In the rows, 128 means zero.
One turn moves every row onto another: examples first, then more rows asked:
lam: [115 143 126 118 147 126 149 114 117 149 126 109 120 105 125  95 105 108
 129 159 158 156 104 119 108 122 117 115 160 107 147 131 130 126 115 112]
Duv: [127 137 136 119 145 129 127 138 116 112 129  87 102 150  89 121 113 161
 126 119 158 138 134  94 120 153 112 130 146 142 141 137 164 109 129  95]
razol: [125 115 147 125 107 160 150 145  88 103 146 131 150 132 121 143 127 127
 106 137 148 112 110 120 134 136 120 106 136 128 138 147 162 127 124 112]
tomif: [154  92 122 159 120 105 106 131 108 118 130 108 132 166 128 106 106 131
 145 144 120 110 160 139 137 139 134 138 148 110 105 143 130 128 153 122]
bek: [ 96  96 135 152 126 121 118 111 119 121  95 118 119 150 116 104 106 115
 178 137 109 112 137 118 136 137 134 136 119  99 121 129 120 124 132 143]
viga: [103 147 135 117 131 128 144 150 114 101 133 126 116 138 118 143  97 129
 107 131 134 131 122 122 109 148 118 104 118 140 148 133 152 107 115 107]
nazu: [128  89 111 140 128 128 105 119 115 126 116 105 119 159 110 101  92 127
 171 128 115 101 143 131 142 147 132 144 128  96 108 129 130 149 145 129]
raziz: [124 120 132 108 133 146 139  98  97 151 128 133 123 107 124 105 114 109
 138 153 156 130  93 117 126 124 108  96 162 107 139 140 146 149 114 124]
bapav: [115 153 125 118 146 118 124 147 102 135 138  99 115 122 139 121 107 124
 125 134 164 161 118 124 102 125 114 103 158 112 140 144 137 134 127  96]
Vot: [139 112 152 113 135 166 122 129 113 108 121 108 122 152  96 147 135 141
 152 129 165 114 118  99 123 133  98 108 129 128 140 144 171 128 121 111]
kizen: [143 102 101 123 126 165 166 118  98 142 137 118 148 118 103 133 127 113
 117 146 147 104  92 117 131 144 117 136 145 115 139 132 147 111 127 119]
nidep: [122 132 129 106 130 144 116 129  90 141 138 120 119 128 141 129 115 127
 137 130 164 136 109 119 123 129 101  85 159 111 128 148 153 161 123 112]
pavef: [137 121 118 138 160 108 156 114 122 119 138  90 107 129  94  96 128 133
 119 139 155 140 107 103 139 132 112 142 147 144 138 125 151  88 113 125]
Nef: [165  98 116 173 119 136 113 139 123 128 117 101 145 173 122  95 106 136
 147 156 126 117 151 130 150 155 130 125 147  98 118 125 151 133 127 122]
feku: [143  96 133 128 151 146 150 103 122 113 128 110 128 135 102 124 147 114
 149 149 163 116  95 106 147 113  96 118 137 133 132 130 158 109 103 140]
Tad: [118 134  88 121 151 132 162 123 123 131 128 112 115 126 101 132 101 117
 118 140 130 119 103 120 105 154 114 132 129 125 151 118 139  95 120 110]
gov: [103 115 131 178 137 120 122 123 126 129  93 105 131 150 133 109 107 134
 175 123 106 125 129 109 141 150 135 113 117 108 126 120 145 118 114 142]
dasun: [130 111 139 192 115 112 117 135 118 120 101 123 147 160 134 100 121 137
 150 151 114 123 152 121 140 145 129 107 149 120 128 131 149 112 118 136]
beso: [120  96 145 170 121 102 114 125 112 117 109 118 126 154 134 106 120 119
 155 152 112 123 154 129 129 126 141 131 141 119 115 144 115 105 139 139]
Fonit: [136 103 105 161 140 141 123 128 132 135 104  90 130 162 123 103  95 130
 172 132 119 118 128 120 152 160 136 129 116  84 115 115 142 142 121 128]

beso turns into tomif
nidep turns into raziz
And these:
viga turns into razol
feku turns into pavef
Fonit turns into gov

One turn moves every row onto another: examples first, then more rows asked:
kubad: [110 160 180 100 107  95 145 153 108 137 135 150  90 108  97  95 109  97
 161 107 149 128 104  80 119 117 112 135 165  88 145 116 109 124 137 122
 148 124 147 116 135 119 130 152 125 120 135 155 106 141 107 124 131 132
 131 165 145 131 141 178 133 145 113 116 127  95 122]
Mukik: [125 148 124 122  99 106 124 145 127 113 133 134 113 134 134 104 130  95
 169  90 157 121 134 111 140 148 128 135 132 117 123 172 116 121 114 132
 146 132 101 130 139 134 117 114 162 122  99 133 100 121 150  99 126 120
 111 140 138 127 135 142 112 168 156 133 150 130 103]
nufe: [109 146  48 137 109 127  94 141 130 122 121 134 126 148 125 101 113  83
 149 114 131 123 112 154 172 134 107 158 121 109 139 113 103 107 125 111
 118 125 133 154 130 142 120 150 132 131 123 114 122 113 135 135 130 137
 135 156 139 130 168 163 145 135 116  95 134  94 128]
kufer: [121 124 109  96 118 123 125 144 143 143 167 149 121 127 138 115 112 106
 109  93 135 125 140 136 147 144 109 139 135 136 130 147  94 122 141 102
 138 127 140 134 164 102 122 167 143 155 127 142 168 122 132 147 126 156
 134 148 127 120 131 187 132 152 111 154 139 134 137]
Dugab: [151 137 109 154 114 136 121 131 126  93 146 158 131 155 131  80 128  98
 150 104 139  91 124 123  98 138 109 122 137 114 125 140  93  91 130 134
 130 116 126 112 124 130 114 134 160 113 127 112 153 134 121 160 120 129
 133 130  99 108 157 164 158 159 141 123 154 121 135]
Nog: [116 152 128 121  98 100 134 137 128 110 129 136 111 122 145  98 134  93
 185  84 159 115 134 114 131 149 124 135 132 115 141 151 122 111 123 126
 149 136 121 136 151 149 121 120 159 116 108 122 108 134 138  88 131 121
 119 136 128 129 127 141 118 156 157 136 144 131 110]
zur: [100 141  51 138 107 122 105 150 137 113 121 134 117 142 126  99 111  95
 143 119 123 125 123 144 168 141 108 156 114  97 142 113 106 107 131 126
 128 118 120 169 129 147 123 169 130 129 128 118 129 117 143 128 125 128
 144 154 131 135 161 149 152 132 118  96 126 101 118]
tagu: [115 162 184 114  97  98 136 139 121 134 133 151 113 105  97 105  96  96
 151 100 139 122 122  68 137 117 119 148 146  89 145 118  85 128 140 132
 133 131 151 120 134 101 141 137 121 132 130 151  99 154 111 143 127 148
 150 163 139 151 140 170 123 132 118 110 128 121 125]
tiru: [113 148  47 134 105 126  98 141 133 114 130 136 120 137 125 100 115  93
 151 113 127 128 121 152 156 141 113 160 131 109 126 115 113 108 128 117
 125 122 126 165 123 147 121 151 118 127 123 111 124 115 132 150 131 128
 136 152 141 129 166 150 155 135 122  97 139  80 125]
Fatir: [123 140 173 102 110  97 131 161 113 135 136 146 104 124  95 104  93  94
 135 127 130 126 120  61 141 123 112 138 149  89 131 145  99 132 137 140
 143 119 113 109 130 102 137 147 117 134 116 155  84 140 125 135 117 127
 126 161 143 138 139 180 122 156 120 105 148 102 112]
Begur: [126 161 154 111  92 125 140 134 110 129 126 157 116 127 100 100 115  94
 138 147 117 109  91 114 138 110 101 140 148  80 134 110  97 107 111 134
 123 138 120 121 134  88 131 159 101 115 125 178 108 131 109 141 117 128
 123 154 147 145 146 176 144 132 117  67 134 111 139]
konef: [117 157 150 102 108 107 141 139 117 108 137 153 118 125 120  99 107 103
 142 151 115  94  98 101 122 112  99 139 143  78 142 108 108 113 131 147
 123 112 116 117 145 111 152 170  84 105 120 151 114 147 111 133 121 138
 110 146 129 139 133 168 142 136 127  85 142 118 137]
Vofa: [133 149 110 163 115 136 131 129 133 100 137 160 121 134 140  93 111 101
 139  85 140 104 154 116 115 150 100 119 103 101 143 135  75 115 130 137
 130 119 127 127 117 112 137 134 157 122 132 129 155 132 116 169 112 148
 156 131 105 113 152 142 152 140 135 134 121 138 122]
zaf: [123 158 131 136  76 113 135 121 135 123 128 147 114 114 129 109 129  93
 175  74 152 130 148 113 145 148 137 149 134 118 125 153 103 113 109 126
 147 153 122 151 135 121 114 103 167 127 107 136 106 135 136 112 125 121
 144 140 138 142 138 136 117 145 154 120 138 134 106]
gigin: [123 121 119  96 108 126 128 141 151 134 164 147 132 118 136 103 123 110
 116 102 120 119 142 138 132 149 113 141 141 128 133 141 101  97 151 114
 143 138 138 157 176 109 113 177 136 154 141 142 172 135 131 141 133 139
 144 142 111 134 125 179 149 141 121 137 142 137 142]
sagid: [144 134  98 156 128 145 120 135 111 129 132 161 113 148 133  92 107  76
 135 100 143 110 152 118 135 149  88 115 104 109 136 153  81 117 113 120
 133 127 118 103 121 106 126 114 159 136 114 132 131 116 111 167 105 130
 136 131 122 103 158 174 147 163 141 120 148 107 125]
mor: [132 145 133 129  85 119 123 136 130 122 122 138 124 128 124 102 136  86
 166  91 146 122 139 112 148 150 131 140 132 115 124 170 109 105 109 133
 144 156 104 143 141 121 104 110 166 132 107 141  94 122 145 103 128 111
 127 138 135 145 137 141 118 157 156 110 152 132 109]
Tol: [123 156 180  93 116  92 124 156 117 117 139 139 114 115 107  87 108  95
 154 115 133 110 111  69 113 124 110 136 157  89 138 136 110 123 149 142
 131 118 133 110 143 123 138 145 100 120 131 140  91 146 113 138 140 138
 113 155 133 137 134 167 130 152 127 115 151 103 128]
pem: [104 149  47 132 115 126  99 146 135 117 119 133 116 133 131  99 107  88
 142 111 125 128 134 146 165 149 100 154 109  99 140 121 107 113 131 123
 123 123 120 167 129 142 130 156 114 129 124 117 120 112 133 145 130 133
 138 147 140 132 160 142 153 133 121  99 131  88 119]
nivu: [111 166 131 128  92 111 143 130 125 126 124 142 102 108 140 100 135  89
 183  67 164 128 142 121 137 152 127 133 131 111 142 147 111 114 114 116
 152 149 131 147 143 137 116 112 164 119 116 139 110 128 129 100 133 122
 133 140 141 131 135 136 121 146 150 134 125 127 107]
mili: [142 128 111 159 102 148 141 133 117 117 132 169 113 136 125  82 124  92
 144 116 124 111 149 122 111 151  97 119 125 101 135 135  97  83 123 129
 157 139 112 140 125 116 106 144 165 124 131 139 150 134 113 147 107  99
 159 127 105 119 154 161 174 148 146 103 142 106 121]
begar: [120 171 148 116  91 109 144 119 120 120 143 163 111 113 116 114  98 103
 147 132 123 109 112 102 132 108 111 153 145  89 134  95  93 122 121 134
 118 122 137 121 130  95 158 149  91 112 112 150 116 152 100 159 112 150
 135 150 142 143 144 171 138 125 123  85 131 116 138]
narar: [106 170 145 104 111 111 158 141 105 131 133 159  84 118 119 105 105  98
 143 136 132 118 103 113 130 116  92 132 140  76 144 102 106 128 118 125
 133 118 125 115 133 104 151 164  93 105 120 173 116 126 100 139 117 138
 118 151 155 122 139 174 143 136 112  97 121  99 131]
fos: [128 118 114  88 116 133 123 146 136 146 160 146 124 127 130 100 128  97
 116 106 127 122 131 147 135 147 106 134 150 136 131 148 107  97 142 100
 146 141 134 145 175 106 101 172 141 154 136 147 160 119 128 137 133 130
 128 144 123 125 127 194 146 154 120 135 151 119 145]
ziro: [120 119 109  94 117 134 130 149 138 155 158 152 111 119 134 110 118  99
 106 100 128 136 150 139 149 155 103 134 134 127 132 151 101 113 137 101
 152 142 126 149 167  96 112 172 140 160 131 158 160 116 129 147 124 135
 141 146 132 125 131 185 143 149 116 138 137 120 134]
gutet: [120 156 142 111 105 109 140 143 117 120 140 155 108 137 109 117  94 105
 125 148 124 114 102  97 146 106 102 143 137  85 127 120  93 135 113 141
 119 109 107 103 123  91 155 160 102 117 105 165 109 131 122 148 106 148
 115 156 150 130 142 175 128 145 114  90 136 118 124]
Gufiz: [107 151  56 136 107 123  99 144 138 106 124 129 129 149 123  99 113  98
 144 108 130 121 110 151 166 135 114 156 118 103 137 117  99 109 130 124
 115 118 128 160 125 144 122 162 130 125 129 121 129 111 144 142 135 143
 136 157 135 133 164 146 145 131 109 102 125 105 120]
guve: [134 122 109  94 114 125 120 138 149 136 172 149 132 120 138 114 113 106
 112  98 120 124 153 132 136 150 117 147 145 138 119 149  99 111 147 112
 136 131 133 146 168  99 121 160 126 157 125 131 158 134 129 163 130 146
 136 142 120 132 129 181 140 152 126 143 154 128 142]
puz: [129 153 187 108  93 111 132 152 121 127 132 147 116 115  83  94 112 102
 142 115 124 124 113  74 127 124 122 142 159  84 126 136  98 112 134 147
 142 138 122 133 132  94 118 153 119 126 137 172  94 141 122 140 129 123
 141 163 139 152 143 161 134 140 118  94 135 111 118]
puf: [124 128 108 156 122 137 140 140 107 125 122 164 103 153 131  82 117  82
 145 106 152 106 127 127 131 138  87 107 109 101 161 130  88 102 120 116
 149 124 132 109 129 127 113 148 185 125 128 139 155 120 116 121 106 123
 144 138 107 103 153 185 154 153 128 121 125 122 123]

puz turns into tagu
gutet turns into Begur
And these:
Nog turns into Mukik
zur turns into Gufiz
guve turns into ziro
Dugab turns into sagid

One turn moves every row onto another: examples first, then more rows asked:
nobi: [136 110  84 109 125 121 103 114 108 158 117 159 117 111 117 116 109 140
 140 136 133 108 119 129 145 129]
dov: [137 126 136 124 120  91 121 102 139 156  79 160 117 130 140 101 127 132
 128 107 127 126 141 130 133 116]
kazi: [145  98 140 125 121 130 128 128 165 138 105 153 123 112 142 144 110 113
 142 122 134 131 107 139 145 120]
Vimos: [117 135 114 117 118  97 104 124 143 142 144 133 118 134 169  98 153 141
 160 104 123 124 133 123 133 118]
Rir: [137 117 118 123 129 123 118 170  89 119 115 119 120 117 182 137 129 139
 123 110 140 146 131 138 120 128]
guneg: [155 154 115  90 157 130 121 127 134 144 106 148 123 113 129  97 114 106
 132 112 126 102 121 119 140  97]
selut: [151 131 101 141 126 104 132 123 113 124 123 157 109 136 139  76 133 135
 140 127 144 154 134 132 109 129]
did: [129 140 124 109 149 144 105 170 107 112  98 133 153 140 160 128 131 117
 121 100 125 117 141 138 136 109]
lof: [142 157 120 134 153 119 125 173  98 119 123 130 123 128 129 124 138 146
 136 102 126 145 133 113 115 139]
Sed: [129 151 121 115 142 120 106 101 158  99 136 134 108 126 143 113 130 140
 154 124 139 153 148 114 127 117]
latup: [131 112 113 131 119 133 121 165 125 115  80 138 141 126 135 108  78 137
 116 106 136 138 144 146 146 120]
guvog: [142 125 125 117 138 144 127 200 112 146 115 142 110 123 140 135 119 135
 139 118 136 123 127 134 136 122]
bazit: [142 129 117 137 145 138 112 153 101 144 112 120 116 123 115  90  81 137
 125 109 143 132 144 144 152 126]
dav: [136 135 132 117 140 114 122 163 103 114 112 123 136 102 135 160 134 135
 146  83 124 122 144 147 131 112]
torag: [140 109 101 128 134 129 149 132 120  99 121 186 124 124 137 116 127 130
 141  90 118 134 142 134 133  86]
Padav: [146 120 130 122 134 159 119 124 105 116 176 141 124 128 124 102 119 123
 134 116 137 134 131 141 134 114]
luvi: [148 110 135 141 141 115 119 143 101 120  95 147 141 126 124 100  99 126
 140  92 134 125 134 140 174 112]
mave: [130 142 103  98 102 108 121 131 150 112 126 141 133 128 157 122 121 148
 173 105 119 107 135 100 122 133]
kisuv: [137 118  93  94 126 116 140 105 139 124 124 133  88 127 163 124 118 137
 159 118 144 154 133 121 119 101]
kezir: [ 98 122 102 102 118 113 111 115 134 133 133 112  98 124 145 137 120 138
 154 125 113 108 136 116 123 126]
dofuv: [131  93 105 101 105 117 114 120 107 117 126 127 115 101 144 120 112 123
 136 137 148 125 138 175 121 110]
vemuk: [132 132 143 139 155 143 129 144  99 136 103 140 117 140 145 143 125 132
 145  84 120 135 138 142 138 147]
bodi: [152 137 118 113 100 131  91 119 157 134 110 137 158 125 134 113  99 135
 130 129 148 110 143 132 121 137]
sofi: [146 149 122 115 124 107 125 119 139  91 106 146 135 108  97 119 115 130
 157 109 130 115 164 145 114 120]
kobi: [127 139  88 124 139 160 112 106 141 143 107 148 131 126 156 109 110 132
 120 109 123 144 125 147 130 148]
Bemin: [131 131 134 112 122 151 138 140 144 105 121 138  99 112 148 113  97 130
 111 111 130 134 170 146 104 107]
Paza: [127 133 101  73 118 121 120 115 145 105 143 140 129 108 134 124 130 147
 165 116 135 140 127 141 144 101]

vemuk turns into guvog
bodi turns into dov
And these:
kazi turns into guneg
lof turns into Rir
kezir turns into mave
Padav turns into Bemin
luvi turns into bazit
sofi turns into selut
Paza turns into Sed

